In the rows, 128 means zero.
Rotation paths and how fast each direction turns (degrees a step):
Each turn is a multiple of 5 degrees from 10 to 175, or 0.
Each row of a path follows its step; steps can be skipped.
path 1
step 0: [126 140 116 126 128 121 122 128 122 142 144 151 128 130 128 121 130 121
 130 134 129 117 128 124 133 131 134 127 128 138 129 122 120 132 123 117
 131 133 125 118 122 130]
step 1: [140 135 135 125 124 133 129 130 123 135 127 128 127 124 115 115 132 127
 138 127 123 143 135 120 135 125 132 145 117 122 128 134 130 123 144 132
 132 130 135 135 124 140]
step 2: [121 122 114 117 130 129 134 137 133 123 123 124 128 128 113 135 121 140
 125 123 133 126 140 131 129 131 126 117 131 118 133 128 132 123 134 137
 121 131 135 143 140 116]
step 3: [131 134 136 132 125 109 123 129 125 131 128 121 129 123 134 140 127 134
 121 130 128 112 121 122 139 128 130 114 122 129 137 117 136 144 122 124
 136 119 124 129 124 123]
step 4: [132 129 142 115 129 130 122 136 131 122 125 128 119 123 137 119 132 131
 136 128 112 122 114 130 132 128 126 133 130 130 105 133 123 121 122 136
 132 122 124 124 118 133]
step 5: [118 138 113 124 136 141 134 124 129 131 115 136 140 127 121 136 131 123
 136 124 125 128 128 128 127 135 134 131 143 141 120 125 131 116 128 118
 117 129 138 127 128 128]
step 8: [127 136 119 137 135 125 121 131 130 134 138 126 130 111 130 139 124 128
 131 118 134 139 120 137 139 133 125 137 129 139 131 128 131 137 115 129
 135 126 142 116 125 128]
step 9: [138 122 134 128 130 126 129 126 139 129 106 122 124 128 126 115 123 142
 128 125 128 128 130 119 125 120 130 144 128 125 131 142 125 126 114 120
 125 133 129 118 133 134]
step 10: [112 128 136 113 129 133 134 126 132 127 119 131 133 139 141 131 133 118
 130 137 135 125 135 120 110 130 133 118 129 125 140 126 120 124 129 133
 126 125 139 127 132 120]
[127 129 124 127 124 126 124 130 127 130 129 127 128 127 128 129 129 133
 128 129 131 129 129 125 129 126 127 133 125 129 131 132 126 132 127 134
 129 133 131 132 130 127] : 55
[127 125 126 128 128 130 130 126 130 130 124 126 132 130 127 132 123 131
 131 123 123 128 131 126 128 126 131 130 127 128 132 129 127 125 134 130
 125 129 128 124 130 130] : 95
[132 128 124 128 131 122 129 128 126 128 125 128 129 127 130 122 127 129
 122 127 128 128 126 125 127 129 129 127 132 131 132 129 129 129 131 127
 127 131 124 126 124 126] : 120
[124 130 130 125 128 128 128 126 131 131 124 129 130 132 133 128 131 126
 126 127 127 126 126 123 130 127 130 130 129 128 123 130 124 129 123 127
 124 131 128 125 126 128] : 70
path 2
step 0: [135 120 133 112 125 130 123 131 139 129 133 127 137 117 143 113 125 137
 118 132 130 127 115 136 125 123 125 136 132 115 133 138 136 132 126 137
 135 131 133 140 144 131]
step 1: [136 123 127 127 121 127 120 121 127 122 115 125 127 132 129 124 130 123
 119 139 131 147 120 130 140 140 119 121 117 124 135 139 142 127 134 124
 127 133 128 129 138 151]
step 3: [133 121 137 127 127 116 128 121 127 133 130 119 121 107 122 147 133 131
 131 116 124 125 134 124 134 129 116 138 130 134 119 124 114 121 129 121
 125 134 126 143 120 120]
step 4: [138 129 143 146 121 126 126 123 122 126 134 132 129 131 126 130 125 129
 130 122 119 117 123 135 125 132 138 131 119 116 113 115 129 135 117 118
 119 129 125 143 113 131]
step 5: [121 113 139 137 127 129 123 134 122 129 138 130 126 131 123 114 127 120
 131 130 128 111 128 132 117 130 134 135 123 119 134 130 142 128 125 117
 140 108 127 117 122 124]
step 6: [119 109 117 131 117 136 129 127 122 148 129 137 134 124 133 121 129 125
 132 129 140 118 121 119 135 132 144 121 137 132 141 132 129 117 134 126
 136 129 126 131 137 131]
step 7: [128 137 116 123 116 136 139 126 135 126 122 139 126 125 132 139 119 132
 149 133 138 141 127 134 131 138 132 122 143 132 128 122 141 127 133 127
 135 125 121 133 133 133]
step 9: [122 127 123 138 141 121 124 134 133 130 134 115 117 130 126 131 133 146
 136 119 117 131 132 119 130 125 140 116 135 122 118 138 114 130 121 134
 119 132 134 116 117 125]
step 10: [126 120 128 123 131 130 135 130 130 129 126 117 134 134 126 123 138 132
 123 134 139 134 138 132 114 130 138 122 125 119 122 126 128 138 119 130
 118 136 123 129 116  99]
[132 126 123 128 129 129 130 131 130 125 126 129 130 125 130 130 126 128
 130 126 131 128 133 124 132 127 126 130 126 130 124 133 130 129 129 129
 125 126 126 127 127 132] : 60
[129 126 130 132 126 130 129 124 123 126 123 130 127 124 126 130 126 132
 127 132 130 133 128 126 131 124 131 127 128 122 126 128 127 128 126 131
 129 129 127 129 130 126] : 120
[129 127 127 133 130 127 130 131 129 132 127 131 129 132 130 128 125 126
 130 128 122 127 125 131 133 126 130 128 129 129 127 128 126 133 128 129
 125 128 130 130 133 127] : 155
[135 126 128 127 131 127 128 127 126 128 127 124 125 129 126 126 124 125
 129 129 123 130 127 122 125 127 126 131 128 128 132 129 131 127 129 127
 124 132 127 131 125 125] : 40
path 3
step 0: [139 136 122 132 118 123 134 144 117 117 143 135 133 147 128 136 149 136
 140 131 130 131 127 142 131 127 131 136 128 131 124 143 129 127 127 137
 127 135 123 126 115 128]
step 1: [110 126 138 135 133 126 126 106 129 119 127 129 142 129 142 131 124 127
 119 127 129 139 143 129 127 119 127 124 131 127 124 137 130 124 133 119
 134 119 131 140 151 121]
step 3: [127 130 118 123 115 128 119 139 124 125 135 118 140 130 130 129 119 132
 145 125 149 126 117 128 120 133 115 134 116 119 128 140 128 124 120 134
 130 124 115 130 113 138]
step 4: [119 133 131 136 132 130 127 120 121 118 121 146 131 146 134 126 130 127
 118 120 124 136 124 138 139 133 140 122 135 121 129 131 128 126 117 128
 140 136 127 114 143 108]
step 5: [141 120 134 126 126 119 124 118 131 117 125 119 117 112 115 135 137 137
 113 125 135 128 143 123 127 128 134 126 132 146 126 134 139 134 146 122
 119 120 130 133 123 128]
step 6: [128 126 132 116 133 118 144 137 125 142 135 127 124 135 142 130 134 119
 138 132 137 136 120 140 118 129 116 129 122 120 125 128 122 114 122 131
 123 126 127 152 120 137]
step 7: [129 138 120 129 122 145 117 127 128 109 126 119 143 133 136 127 111 124
 128 126 120 135 135 132 128 121 138 126 139 124 115 123 128 132 113 139
 142 129 121 122 139 130]
step 9: [124 113 129 132 112 105 141 122 109 124 128 124 121 128 133 126 124 123
 118 118 137 127 126 121 119 141 119 122 121 127 133 131 128 125 116 124
 131 128 135 141 119 137]
step 10: [143 126 130 123 132 139 118 135 139 132 127 130 124 127 132 137 129 126
 135 125 137 133 127 146 144 132 137 117 139 127 114 131 123 123 114 150
 132 119 131 132 138 119]
[127 127 125 123 132 128 126 130 125 128 133 126 127 125 125 134 127 125
 129 127 128 126 124 131 132 130 127 132 128 126 126 125 124 128 124 130
 130 127 126 129 130 132] : 100
[127 131 129 133 127 128 128 131 133 129 129 128 135 130 126 130 128 131
 128 128 126 129 130 129 129 130 132 127 130 124 126 130 123 128 122 127
 127 125 126 129 127 126] : 110
[127 127 124 128 129 126 129 129 131 128 127 132 126 127 128 129 125 127
 128 128 128 127 130 128 133 124 130 123 131 133 126 122 134 128 125 128
 129 124 124 126 126 126] : 130
[128 122 127 130 131 128 128 130 125 125 128 130 127 125 124 128 132 128
 128 127 132 129 127 131 129 129 130 123 126 126 129 131 129 133 126 129
 127 127 134 128 125 123] : 70
path 4
step 0: [130 128 130 131 128 140 121 134 122 132 121 132 122 130 129 123 127 123
 122 123 132 131 120 118 120 135 118 130 122 121 134 140 129 111 103 125
 148 120 128 136 134 131]
step 2: [126 117 134 125 118 137 127 126 121 132 126 129 129 134 131 124 139 125
 134 116 129 118 121 117 131 140 119 128 125 139 129 115 121 123 125 146
 122 121 122 128 135 105]
step 3: [118 134 126 147 129 121 130 125 123 133 113 129 130 122 135 129 134 124
 125 127 136 128 133 122 107 124 127 123 118 126 124 133 137 117 106 140
 132 127 132 132 122 120]
step 4: [139 127 122 119 137 138 127 127 126 132 123 126 122 135 130 129 129 138
 114 111 139 128 129 112 121 118 145 138 124 132 126 127 117 124 125 133
 145 120 118 125 122 127]
step 6: [122 119 131 134 145 129 133 125 123 148 116 132 123 126 138 129 130 125
 117 116 119 140 120 126 123 129 125 127 131 132 134 129 133 112 116 134
 126 126 133 139 137 115]
step 7: [133 127 109 134 123 131 128 123 124 139 112 132 133 128 122 123 128 148
 131 127 141 130 129 113 119 125 140 137 126 130 118 122 114 123 123 129
 124 129 134 126 127 114]
step 8: [129 133 133 122 118 130 124 131 136 124 117 123 115 145 123 134 141 126
 133 111 141 129 127 122 128 126 123 138 126 138 132 123 139 124 110 135
 128 116 127 125 134 122]
step 9: [128 121 121 126 136 118 119 121 126 133 122 143 123 123 133 135 132 110
 119 122 132 134 134 122 115 114 129 116 121 130 130 126 121 105 124 122
 126 119 127 126 131 124]
step 10: [125 126 126 126 136 134 134 123 128 134 128 133 118 134 131 118 128 142
 132 115 118 139 135 116 111 117 129 139 130 133 133 118 116 137 134 134
 128 122 129 129 125 107]
[128 124 125 129 128 131 132 132 127 129 131 130 127 131 128 127 128 128
 131 128 134 127 131 126 132 123 132 130 132 124 128 126 126 130 132 130
 129 128 130 131 125 126] : 125
[131 127 128 128 126 133 130 122 127 134 126 130 131 128 125 129 130 128
 129 130 130 132 124 134 131 130 124 132 130 128 128 130 126 127 128 128
 128 131 131 131 130 129] : 65
[126 126 132 127 127 132 129 126 123 126 128 126 123 127 124 124 131 127
 129 134 128 125 129 123 125 126 127 131 129 129 126 132 129 130 128 125
 126 126 130 129 130 127] : 140
[124 128 127 134 131 133 126 128 126 129 127 128 126 124 127 131 131 124
 131 124 127 130 127 128 131 125 132 125 128 130 129 131 132 126 127 125
 129 132 129 126 127 131] : 130
[125 128 130 127 132 127 128 131 125 128 133 127 125 128 125 130 125 129
 128 124 125 128 127 131 123 133 130 132 131 127 124 128 125 125 128 128
 130 129 131 131 125 131] : 60
[126 128 122 127 127 128 125 129 129 126 124 124 132 125 125 122 127 131
 128 126 129 126 129 128 127 127 128 131 132 128 130 131 130 129 124 130
 132 129 129 130 125 130] : 95
path 5
step 0: [123 124 138 124 135 128 120 124 110 116 121 148 138 126 129 111 142 144
 117 130 116 127 137 124 124 130 126 125 133 131 119 113 127 127 126 132
 118 121 132 127 128 136]
step 2: [128 126 141 147 121 122 129 119 134 135 141 116 117 123 132 132 117 132
 133 120 122 135 126 142 132 142 117 127 128 128 137 138 122 141 118 132
 116 134 120 130 137 133]
step 3: [129 134 135 126 131 138 126 109 133 126 124 123 131 123 129 128 138 127
 121 130 126 125 123 128 124 130 129 120 125 128 118 146 121 130 110 127
 123 120 122 117 116  99]
step 4: [133 129 128 120 137 137 124 131 108 129 130 108 141 143 127 140 138 131
 116 134 112 122 135 125 140 113 131 126 119 127 128 129 130 134 127 126
 131 121 135 136 122 131]
step 5: [114 133 135 131 130 126 141 135 116 141 135 126 127 124 111 132 132 124
 142 140 138 136 138 139 135 130 124 131 131 121 124 125 133 132 148 129
 124 109 136 134 127 133]
step 6: [122 115 132 124 138 116 128 125 122 112 141 143 136 119 132 133 133 126
 134 135 130 142 126 137 116 142 122 143 120 126 131 130 133 126 120 139
 121 128 125 109 126 134]
step 7: [140 131 138 114 128 110 132 124 135 123 121 129 133 126 139 121 126 134
 122 142 136 122 125 136 138 127 130 118 105 138 122 133 124 124 115 124
 136 136 138 123 142 128]
step 9: [116 135 131 124 117 129 127 112 125 131 129 128 133 124 119 119 129 127
 130 119 115 127 123 121 119 134 117 130 125 141 119 115 124 134 127 135
 120 102 119 136 115 124]
step 10: [126 115 131 131 139 141 105 132 130 129 127 126 123 129 134 134 132 115
 135 126 122 135 120 137 136 125 120 134 104 131 133 130 123 143 116 128
 127 120 136 136 123 136]
[126 131 129 125 130 129 123 126 132 130 130 125 134 129 131 126 123 128
 125 124 131 129 129 131 125 129 127 130 128 125 125 132 128 127 130 129
 127 132 133 127 129 127] : 85
[127 132 129 130 130 128 126 127 132 128 133 128 127 125 131 129 129 124
 126 133 131 131 129 127 127 125 131 132 128 132 130 127 128 128 125 125
 126 128 123 129 133 129] : 85
[127 128 125 124 129 128 128 120 130 129 125 127 131 129 124 129 126 127
 128 127 127 129 129 126 132 128 124 129 131 129 134 130 128 131 126 123
 130 127 126 130 127 126] : 65
[123 130 132 129 123 125 129 132 132 125 125 122 128 132 126 129 126 128
 129 130 127 130 129 130 129 126 127 129 132 130 132 129 129 126 132 132
 125 128 126 128 127 127] : 110
[124 127 126 126 127 134 124 129 125 131 128 129 127 128 128 130 129 124
 123 129 127 126 125 131 133 128 127 131 130 128 128 129 125 123 131 129
 128 123 128 126 128 130] : 65
[131 126 130 128 129 130 131 125 131 125 127 127 124 125 125 127 125 125
 125 128 125 127 126 136 130 130 132 128 125 128 129 130 132 126 126 128
 129 132 128 124 127 127] : 85
[132 126 130 130 127 127 127 130 124 125 129 133 131 128 124 128 124 125
 128 125 129 127 133 129 124 128 126 128 130 133 127 133 126 126 128 125
 124 125 126 127 127 125] : 120
